Here is a table of points, one per row:
[ 32  18   1 -38   2   0   4  -3   6 -19   7   7  36  -1  27  27  10 -13   1 -17  30  44  98  -2
  30   2 -37  35  15  23  12   6  -9   7 -19  28  -2   8  -4   7  19 -16  -7  18 -20   7  -8  -7
  30]
[-31 -43 -17   8  -1  14  12 -10 -18  11 -11  17 -21  -9  -3 -19 -30 -42   9  28  27 -10   8  35
  -2 -18 -28  56   6  -6 -55  18  11  -5  28  38 -27 -39   9  10  -4 -30   7  -6  -9 -12   6  46
   6]
[  5  27 -13   9 -36  -9   7 -21  -1  32 -22  11  24  25   3 -21  44  -6  22 -17  55 -16  -8  -7
 -22 -31  37  55  15 -19  12 -29  22  -2 -14  13  20 -32 -22 -27  -1   4  10 -49  18  34  -6 -21
   7]
[-21 -32  20 -15 -41 -57 -11 -17   7  21  12 -38 -14 -29 -20 -19   6  14  28  -6 -26 -49  24 -13
   2  52 -16  41 -11   1  16  -4 -41  19 -18  20 -16  10   9  -9  -6  11  30  -6  18 -22  -3 -16
  27]
[ -1  -5 -17 -42   8   9   4   2 -10   6  -2 -32 -10   7 -28  11  18  65  38 -11   5  25 -47 -40
  25   6 -17  16  24 -41 -33   9  26  -2  11  37 -14  14  19  -2  19 -17 -60 -20 -18 -23 -10 -20
  14]
[ 12 -16 -41 -14   7  14 -38  -6  48  24  -3  -3 -12   6  16 -23   3  15  64  29   4  39   2  25
  -2  20 -19 -11  -2 -32  28  17   3   1 -26 -15  10   1 -14 -51 -17   9  12  35  24  18  15  43
 -31]
[ 39   9   6  39  47  10 -34   7  27 -19  12 -10   8  17   7   2 -16   5  33  38 -17 -17  12  39
  44 -35  36  35 -35 -32 -23   3 -16 -16 -15 -24  -3  19  19  19  11  -8   3 -12  27 -10 -15 -34
  36]
[  4  11  -7  19 -32   7  -4  -1 -55  11 -23  13  10 -32 -30  46   2  16  45  10 -17 -23 -10  75
 -24  -7 -17 -20  -2  28   5  15  20  -8 -33  27  -8  42 -31  10  31   0 -14   9  -7   8   4 -10
 -12]
[-31  34 -11 -12  -6  -5 -26 -19  18  19   9  46   6 -33  11  37 -32  16  24 -28   1  -3 -19  12
  33  14  28 -14  -6  32  31 -27  15  -4   7 -21  -7  -8  21  12 -53 -25 -17 -20 -12  -5 -28  44
  51]
[-31   0 -13 -32  -4  46  32  15  47 -34 -13   7  28 -30 -35  -6  -6  11   5   2 -18   1  10  14
   7  11  43  12  36  11 -26 -34 -30 -48   3  -5  13  29  -1  -8   9  30  40 -27 -16 -11 -12   4
 -36]
[ 13 -18 -13 -27  -3   0  54   3  -7  29  -5  -7  -4  -9   9  25 -24 -19  -5   4 -14 -29  10  -8
  23 -42  48 -17 -20 -46  18 -20  -6  52   5  14  40  28 -13 -28  -5 -33   8  36 -14 -38  -1  14
   0]
[  2  -6 -41 -45 -14  25 -48 -14 -35  15  17  21 -41   0 -27 -22  18  -9 -43   3 -10  -2  52  -6
 -29   8  47  -1  -4 -22 -28  12  19  -4  -2 -29  -3  16 -28  20 -28  18 -19  18  -8  -5  -5 -24
  25]
[-39   3  25   4   0 -21  20  19   8  38  -9  10  32  48 -26  12  -2  22   6  59  -2  -1  40   6
 -33  -2  27 -17  38  16  15   3   7 -19  47  -6 -30  -4  20 -21 -17 -38 -21  34  14  12  17 -32
  -6]
[-28  15 -11   4  27   1   3  47  16   4  -5  14 -32 -14   8 -24   8 -33  -1 -55 -10  11 -27  14
  11  11  20  -3  21  26 -21   0 -27   6  -9  35   2 -11 -23 -10  16 -14 -23  56  73   8  -7 -30
  18]
[ -7  -8  42 -17  55   9  35  12 -30 -22 -11   1 -42  -6  64 -28  16  11 -12 -11 -11 -16  21  26
  -7  34  14 -15  17 -33  24  -7  21  -1 -16  13 -30  32  17  -7  -2 -24   8 -39 -14  50 -19  15
   1]
[ -2 -19  65   0  55  15   6 -59   4  14 -19  34 -29 -21 -13   0  -2   7  17   6  12 -23   5 -43
  34  -4  -1   8 -17  32  -8  14 -20 -16 -22 -18  22 -26 -26 -12 -15   3 -26  15 -22  23  13 -28
 -43]
[  2  -3  75 -29  -9 -28   2  24   2 -33   5  31  14   0 -38  -6 -32  -7  11  -9 -31  18 -20   3
 -42 -28 -45   6  -3 -25 -35 -32  42  22 -31 -41  -6 -16 -30 -23 -16 -16   8   7  -3   5 -21  -4
   8]
[  3 -23  59  22   6  31 -47  -6 -11   0   1 -11  17 -14   8  35  15  13  17 -46  27   1  19   8
 -15  -1  21 -29 -19 -21 -26 -29  -2  19  62  22  -4 -14  16 -21  14  64  10  17  13   1   4  17
   3]
[ 25  19  -4   5 -23   1   9  -5 -22 -14  -3   4 -48 -25  13  -7 -35 -32  17  24  22   1 -15 -13
  -8 -38 -37 -11  48 -20  50 -39  -9 -35  22 -10 -20  -3  26 -11 -12  54  -7  22  -3 -10  -6 -41
   8]
[  5  12   5 -19  58 -26   5  -8 -21 -30 -21 -23  32 -10 -20  -9  15 -22  16 -11 -27  14  -5 -11
 -11 -25  13  -2   3   1  45  51  21 -12  18  32   6 -13 -28  39 -47  38   9 -13  33 -36  14  25
   2]
[ 35  -3  -9 -12  -1 -22  49 -15  -1  21  17  30  -2 -20 -24  32 -24  26 -57  12   3  32  -5   2
  12  11  -4   4 -27 -12 -14   9  10 -22 -12  18   3  -2  48   1  -4  39  11  -5  79  32   4   9
 -10]
[ 18 -34   8 -38 -16  33  15 -38   3 -10  10 -27  30  16   5 -47 -37 -27   9  -4  -3   4 -18   8
 -35  -8  20 -22   1  44  13  28  -6  28 -18 -10  17  -3  51   1  33  13 -46 -14   6  12  13  -2
  31]
[  8 -28   5 -12  -4 -32  13  38  -9 -18   1  16 -31  75 -23  20   9  -8  -6   1  35  17 -23  16
   8   9  17  -3 -44  14  24  16 -60 -28  -1  -2 -14   9 -27 -24   9  34 -16 -22 -27  -8  -7  32
  23]
[  8 -36 -18  16 -10 -11   0 -25  27 -21  19  26  13  43  11   0  29 -29  -6 -20  11 -37 -12 -14
  28   2 -18 -43  11  28 -17  36  56 -21  -1  12 -17  32  18 -31 -14   1  40  13  -1 -28 -42 -26
  -5]
[ 10 -11   1  16 -14  15 -18  33 -15  18 -16 -67 -33  41   0  30 -31  20 -31 -31 -28 -12  13  10
   8 -22 -19  24  46  41  -7  14  26 -13 -10 -10  49 -18  11 -22 -32   4   8  -6  -8  11  -3  18
  -5]
[-59  61 -13  13  11  -7  32 -24 -35 -16  21  -7 -27  20  -4   8  19 -13  17   1   9  23   5   8
  -7  19 -29  28 -34  13 -10  12  13  28  32 -47  54  25  27 -22  15  11  18   1   7 -10 -12  -8
 -16]
[-19   9 -17   1  -5   2  -2  45  -4 -22   9 -39   8 -61   1   7 -15  21 -16  11  37   8 -12  -8
  -8 -10  23 -13 -40   5  12  63  11  -1 -10 -11 -22 -52  10 -33   1 -11  41   3 -38  18 -12 -41
   3]
[ 31  63   2  -8  19  -2 -18  11  -2  45 -21  -7  18 -22 -13   4  28 -43 -29  -5  -9 -34  -8  -6
  -6  -2 -18  -9  19  -9 -20  29 -32   1 -13 -40 -43   2  36 -40  19  -3  -9 -22  -3 -30  -2  35
 -25]
[  9  31  28 -35 -20  24 -62 -33  -2 -31  11  21 -19  21  13   8 -11  18 -39  13 -17   4 -33  -3
  -2  -5   2   5  16  -5  35  30 -41   8  30  36  18 -10 -13   7  41 -58  39  -9  21 -20  -9   3
 -17]
[  4  60  -3  -7 -28  19   6  27  23  -5  -8   5 -34  30 -20 -36  -9  11  28  -4 -24 -34  30 -50
  15 -21 -17 -47 -47   6  -9  -1  18 -11   9  34  -4  -7  10  31  23  -3  18  -4  -6  32  27  30
   4]
[-12 -12  13  -5  -1  -9 -14  19 -24  46  82 -29  25   2   3 -16  15 -33   7  25  -1  14 -11  10
  31  -4 -15 -36   3  -5  -3 -21 -11   0   1  17  19 -14 -16  48  -9   0  -6 -27  -9  25 -50  -7
 -47]
[ 16  17 -11  38 -30   0  30 -38 -20 -52   5 -25  31   9  -2 -11   5  13  -7  -1   0  -8 -22 -15
  33  20  20  -1  28 -17 -28   9 -42  24   8 -22 -25  -6 -32  12 -26   0  -6  51   1  50 -22  42
  11]
[ 11 -24 -24  26  27  10  22 -15  28  17  48  -2 -14 -15 -27  -1  28  34  -9 -43   8   5   0  18
 -28 -51 -39 -18  19  10  13  -4 -33  21  20 -28 -20  23 -18  27  -8 -29  31 -23  -8  17  38 -10
  21]
[-28 -10  -6  47  11  13   2  27  -6   7  54  28  24  -9   7 -18 -14  21 -31  23 -19 -15   0 -35
  20  -4  -2  41  17  15  43 -12  42  24  -6 -16 -23   2 -35 -29  56  46 -18  -1   2  -9  20  28
  -5]
[  9  -1 -31   6  22 -11  -8 -16  -2 -20 -44  -9 -11  11   1 -11  16  24 -27  49 -10  20   7  17
  21   8  -5 -40  -4  44 -16 -58   0  68  -6  10 -19 -45 -14  -8  -3  19  10 -34   3 -26   0 -17
   7]
[ 30   6  -8  29  20  43  -1  36  -3  28 -18  17  12  23 -15 -13 -22  15  -4 -13  32 -10 -14 -22
 -51  35 -13  32 -23  20  17 -19  -8  41 -15  16  -8  15  23  48 -31  -5   8  27 -20 -18 -38  -7
 -38]
[-21 -28   9  -4 -16  -9 -28  21  14   1 -45   3  -2 -11 -16  19  50 -41 -15  26 -14  28 -37 -14
  24  -9   7  19  12   5  16  -8  19  31   1 -20   8  28  44  52  15   1  18  26 -30  37  29   4
  10]
[ -2 -31 -41   7   7 -40   1 -11   5  18 -44   6  12  -7  55  13  -4   8   3 -11 -55  15   8 -32
 -45 -14 -13   0 -17  -3  -5   0 -18 -24  33 -19   6 -10 -17  20  48  -2 -10  -1 -17  21 -62   1
  -6]
[-21   0   1 -11  -9 -32   0  21  47 -32 -15   3   2  -9  35   9  -5  22 -24  13  68 -52   8   9
  -2   9 -13 -27  20 -29 -14  23  -3  14  -8 -29  43   0 -21  54   4  15 -37  -9  30 -16   6   6
 -14]
[ 32  -5  25   4 -49  -4  20  22 -12  -7  16   8  -9 -23  77 -22  51  28   7   9 -12  23 -10  -1
  -6 -16  21  13 -19  39 -30  -8  -4 -30   1 -16   2   0   4  16 -29  -9 -10  11   4 -54  38  12
 -22]
[-61   7 -16 -11   3   8  -8 -29  -8  10  -2 -16  31  45  47  24 -26  -7 -22 -34 -13   4 -17   4
  -3  -5 -15  -4 -26 -36 -10 -24 -12 -22 -55   4 -35 -11   3  25 -10  11  11  12 -16 -15  60 -28
 -13]
[ 31   7   3  11 -12  18   1  15  12  15 -15 -14  26 -11  24  10 -31 -40 -11  14   0   4 -20 -13
   6  69 -20   4 -18  -1 -11  -2  16 -11  51  -6   8  38 -57 -15 -23 -13  -2 -38  -2  21  52 -34
  17]
[ 30  -3 -23  26  17 -42 -21   2 -14 -31  17  20  24  -5 -30 -38   9   3 -18 -31 -15 -17  -1  29
   0  36  -8  -5  -2 -26  12 -25  -2 -36  13  16  55 -36  32  -7  15 -28 -24  20 -52  -4  44   0
  -2]
[-10  -9  14  82 -20   4   2 -31  24 -18   3 -33 -29 -17 -31  18  -4 -31 -12   7  12  50  25 -32
 -29  23  24 -30   1 -18   8 -13  11 -25 -42   5   3   6  -6   3  14 -39 -21 -25  12 -33  -4  19
  -7]
These points spread out most along one direction. For each point below, how far along it does it lie, from 0 to 99? The average is 50, and the first point in the table lies past the average. One standard deviation of the points above along it is 16.
[ 35  -3  -9 -12  -1 -22  49 -15  -1  21  17  30  -2 -20 -24  32 -24  26 -57  12   3  32  -5   2
  12  11  -4   4 -27 -12 -14   9  10 -22 -12  18   3  -2  48   1  -4  39  11  -5  79  32   4   9
 -10] 55
[ 32  18   1 -38   2   0   4  -3   6 -19   7   7  36  -1  27  27  10 -13   1 -17  30  44  98  -2
  30   2 -37  35  15  23  12   6  -9   7 -19  28  -2   8  -4   7  19 -16  -7  18 -20   7  -8  -7
  30] 64
[-59  61 -13  13  11  -7  32 -24 -35 -16  21  -7 -27  20  -4   8  19 -13  17   1   9  23   5   8
  -7  19 -29  28 -34  13 -10  12  13  28  32 -47  54  25  27 -22  15  11  18   1   7 -10 -12  -8
 -16] 33
[ 16  17 -11  38 -30   0  30 -38 -20 -52   5 -25  31   9  -2 -11   5  13  -7  -1   0  -8 -22 -15
  33  20  20  -1  28 -17 -28   9 -42  24   8 -22 -25  -6 -32  12 -26   0  -6  51   1  50 -22  42
  11] 74
[-61   7 -16 -11   3   8  -8 -29  -8  10  -2 -16  31  45  47  24 -26  -7 -22 -34 -13   4 -17   4
  -3  -5 -15  -4 -26 -36 -10 -24 -12 -22 -55   4 -35 -11   3  25 -10  11  11  12 -16 -15  60 -28
 -13] 52
[-19   9 -17   1  -5   2  -2  45  -4 -22   9 -39   8 -61   1   7 -15  21 -16  11  37   8 -12  -8
  -8 -10  23 -13 -40   5  12  63  11  -1 -10 -11 -22 -52  10 -33   1 -11  41   3 -38  18 -12 -41
   3] 42
[  4  60  -3  -7 -28  19   6  27  23  -5  -8   5 -34  30 -20 -36  -9  11  28  -4 -24 -34  30 -50
  15 -21 -17 -47 -47   6  -9  -1  18 -11   9  34  -4  -7  10  31  23  -3  18  -4  -6  32  27  30
   4] 57
[ 25  19  -4   5 -23   1   9  -5 -22 -14  -3   4 -48 -25  13  -7 -35 -32  17  24  22   1 -15 -13
  -8 -38 -37 -11  48 -20  50 -39  -9 -35  22 -10 -20  -3  26 -11 -12  54  -7  22  -3 -10  -6 -41
   8] 28
[  8 -28   5 -12  -4 -32  13  38  -9 -18   1  16 -31  75 -23  20   9  -8  -6   1  35  17 -23  16
   8   9  17  -3 -44  14  24  16 -60 -28  -1  -2 -14   9 -27 -24   9  34 -16 -22 -27  -8  -7  32
  23] 67
[ 31   7   3  11 -12  18   1  15  12  15 -15 -14  26 -11  24  10 -31 -40 -11  14   0   4 -20 -13
   6  69 -20   4 -18  -1 -11  -2  16 -11  51  -6   8  38 -57 -15 -23 -13  -2 -38  -2  21  52 -34
  17] 45
[  5  27 -13   9 -36  -9   7 -21  -1  32 -22  11  24  25   3 -21  44  -6  22 -17  55 -16  -8  -7
 -22 -31  37  55  15 -19  12 -29  22  -2 -14  13  20 -32 -22 -27  -1   4  10 -49  18  34  -6 -21
   7] 34
[ 12 -16 -41 -14   7  14 -38  -6  48  24  -3  -3 -12   6  16 -23   3  15  64  29   4  39   2  25
  -2  20 -19 -11  -2 -32  28  17   3   1 -26 -15  10   1 -14 -51 -17   9  12  35  24  18  15  43
 -31] 51
[  9  -1 -31   6  22 -11  -8 -16  -2 -20 -44  -9 -11  11   1 -11  16  24 -27  49 -10  20   7  17
  21   8  -5 -40  -4  44 -16 -58   0  68  -6  10 -19 -45 -14  -8  -3  19  10 -34   3 -26   0 -17
   7] 56
[ 11 -24 -24  26  27  10  22 -15  28  17  48  -2 -14 -15 -27  -1  28  34  -9 -43   8   5   0  18
 -28 -51 -39 -18  19  10  13  -4 -33  21  20 -28 -20  23 -18  27  -8 -29  31 -23  -8  17  38 -10
  21] 45
[-21   0   1 -11  -9 -32   0  21  47 -32 -15   3   2  -9  35   9  -5  22 -24  13  68 -52   8   9
  -2   9 -13 -27  20 -29 -14  23  -3  14  -8 -29  43   0 -21  54   4  15 -37  -9  30 -16   6   6
 -14] 80
[-28  15 -11   4  27   1   3  47  16   4  -5  14 -32 -14   8 -24   8 -33  -1 -55 -10  11 -27  14
  11  11  20  -3  21  26 -21   0 -27   6  -9  35   2 -11 -23 -10  16 -14 -23  56  73   8  -7 -30
  18] 67
